[[114 132 122 134 134 121 141 133 135 131 131 139 120 123 141]
 [112 128 126 129 127 118 139 124 130 140 117 128 135 129 132]
 [120 119 132 130 134 122 122 127 110 125 133 111 134 121 110]
 [114 138 128 137 133 139 141 137 131 140 132 110 118 132 123]
 [127 144 122 139 154 118 140 132 136 129 134 127 123 132 125]]
->
[[127 144 122 139 154 118 140 132 136 129 134 127 123 132 125]
 [114 138 128 137 133 139 141 137 131 140 132 110 118 132 123]
 [114 132 122 134 134 121 141 133 135 131 131 139 120 123 141]
 [112 128 126 129 127 118 139 124 130 140 117 128 135 129 132]
 [120 119 132 130 134 122 122 127 110 125 133 111 134 121 110]]

[[122 118 122 118 103]
 [135 132 143 126 148]
 [134 115 115 117 110]]
->
[[135 132 143 126 148]
 [122 118 122 118 103]
 [134 115 115 117 110]]

[[118 126 140 147 122 132 109 121 122 130 143 125 133]
 [127 130 131 139 126 132 120 125 131 127 157 125 133]
 [126 123 125 124 130 129 125 127 132 129 124 132 127]
 [121 128 140 127 127 119 118 127 124 132 121 131 132]
 [132 132 122 102 133 112 132 133 133 129 133 132 130]]
->
[[132 132 122 102 133 112 132 133 133 129 133 132 130]
 [127 130 131 139 126 132 120 125 131 127 157 125 133]
 [121 128 140 127 127 119 118 127 124 132 121 131 132]
 [118 126 140 147 122 132 109 121 122 130 143 125 133]
 [126 123 125 124 130 129 125 127 132 129 124 132 127]]

[[105 147 107 122 118 137 140 130]
 [146 112 141 119 148 102 119 125]
 [137 134 138 105 109 127 137 139]
 [122 143 123 105 109 128 141 142]
 [109 138 111 152 131 151 131 119]
 [148 119 148 138 137 131 121 135]
 [116 132 112 119 127 121 133 114]
 [134 131 134 106 128 112 132 145]
 [134 120 128 114 134 109 127 117]]
->
[[105 147 107 122 118 137 140 130]
 [122 143 123 105 109 128 141 142]
 [109 138 111 152 131 151 131 119]
 [137 134 138 105 109 127 137 139]
 [116 132 112 119 127 121 133 114]
 [134 131 134 106 128 112 132 145]
 [134 120 128 114 134 109 127 117]
 [148 119 148 138 137 131 121 135]
 [146 112 141 119 148 102 119 125]]

[[118 115 133 144 133 103 113 108 129 141 133 140 114 135 115]
 [140 145 114 112 119 155 142 154 129 113 118 116 150 116 138]
 [135 117 140 130 124 137 125 139 129 127 133 123 117 125 136]]
->
[[140 145 114 112 119 155 142 154 129 113 118 116 150 116 138]
 [135 117 140 130 124 137 125 139 129 127 133 123 117 125 136]
 [118 115 133 144 133 103 113 108 129 141 133 140 114 135 115]]

[[126 130 125 127 150 129 126 137]
 [129 129 129 126 145 123 115 128]
 [126 131 125 128 151 129 127 137]
 [127 125 127 130 110 133 141 128]]
->
[[126 131 125 128 151 129 127 137]
 [126 130 125 127 150 129 126 137]
 [129 129 129 126 145 123 115 128]
 [127 125 127 130 110 133 141 128]]

[[135 125 118 135 118 140 140 139 124 126 133 128 119 131]
 [132 116 123 131 123 140 141 131 117 138 129 118 122 135]
 [115 128 149 118 152 115 113 109 129 141 122 121 148 125]
 [131 114 118 138 119 147 146 138 119 137 136 121 118 133]
 [123 136 126 136 130 134 128 133 136 122 132 136 129 120]]
->
[[123 136 126 136 130 134 128 133 136 122 132 136 129 120]
 [115 128 149 118 152 115 113 109 129 141 122 121 148 125]
 [135 125 118 135 118 140 140 139 124 126 133 128 119 131]
 [132 116 123 131 123 140 141 131 117 138 129 118 122 135]
 [131 114 118 138 119 147 146 138 119 137 136 121 118 133]]

[[123 115 137 138 137 108 135 116 111 109 142 104]
 [124 150 111 111 119 149 123 139 148 151 109 151]
 [118 114 114 124 142 133 115 134 134 120 129 122]
 [110 128 108 120 141 134 113 145 142 137 111 142]]
->
[[124 150 111 111 119 149 123 139 148 151 109 151]
 [110 128 108 120 141 134 113 145 142 137 111 142]
 [123 115 137 138 137 108 135 116 111 109 142 104]
 [118 114 114 124 142 133 115 134 134 120 129 122]]

[[116 144 139 127 129 101 136 141 108 131 120 132 122 121 116]
 [126 128 129 126 126 131 127 126 133 126 129 133 133 133 135]
 [132 127 127 132 131 126 129 129 125 123 126 129 129 127 129]
 [130 126 127 130 129 125 128 129 125 123 126 127 129 127 130]
 [116 145 139 126 129 101 137 142 108 130 121 133 122 120 117]]
->
[[116 145 139 126 129 101 137 142 108 130 121 133 122 120 117]
 [116 144 139 127 129 101 136 141 108 131 120 132 122 121 116]
 [126 128 129 126 126 131 127 126 133 126 129 133 133 133 135]
 [132 127 127 132 131 126 129 129 125 123 126 129 129 127 129]
 [130 126 127 130 129 125 128 129 125 123 126 127 129 127 130]]
---
[[122 136 110 110]
 [106 108 136 143]
 [123 136 121 153]
 [145 117 118 137]]
->
[[108 136]
 [136 121]]

[[136 119 134]
 [136 127 133]
 [145 132 152]
 [124 154 129]
 [130 126 129]]
->
[[127 133]
 [132 152]]

[[113 149 114 141 117]
 [103 152 143 130 133]
 [127 136 112 109 108]]
->
[[152 143]
 [136 112]]

[[128 123 114 129]
 [121 126 118 141]
 [152 135 112 145]
 [102 123 128 118]
 [136 145 132 108]]
->
[[126 118]
 [135 112]]

[[129 138 146 117 144]
 [143 144 128 121 126]
 [122 127 135 130 135]
 [144 150 145 113 143]]
->
[[144 128]
 [127 135]]

[[128 145 129 127]
 [127 140 129 126]
 [128 154 131 127]]
->
[[140 129]
 [154 131]]

[[100 105 131]
 [124 124 101]
 [104 104 140]]
->
[[124 101]
 [104 140]]

[[122 134  99 142]
 [131 117 150 102]
 [132 152 157 149]]
->
[[117 150]
 [152 157]]
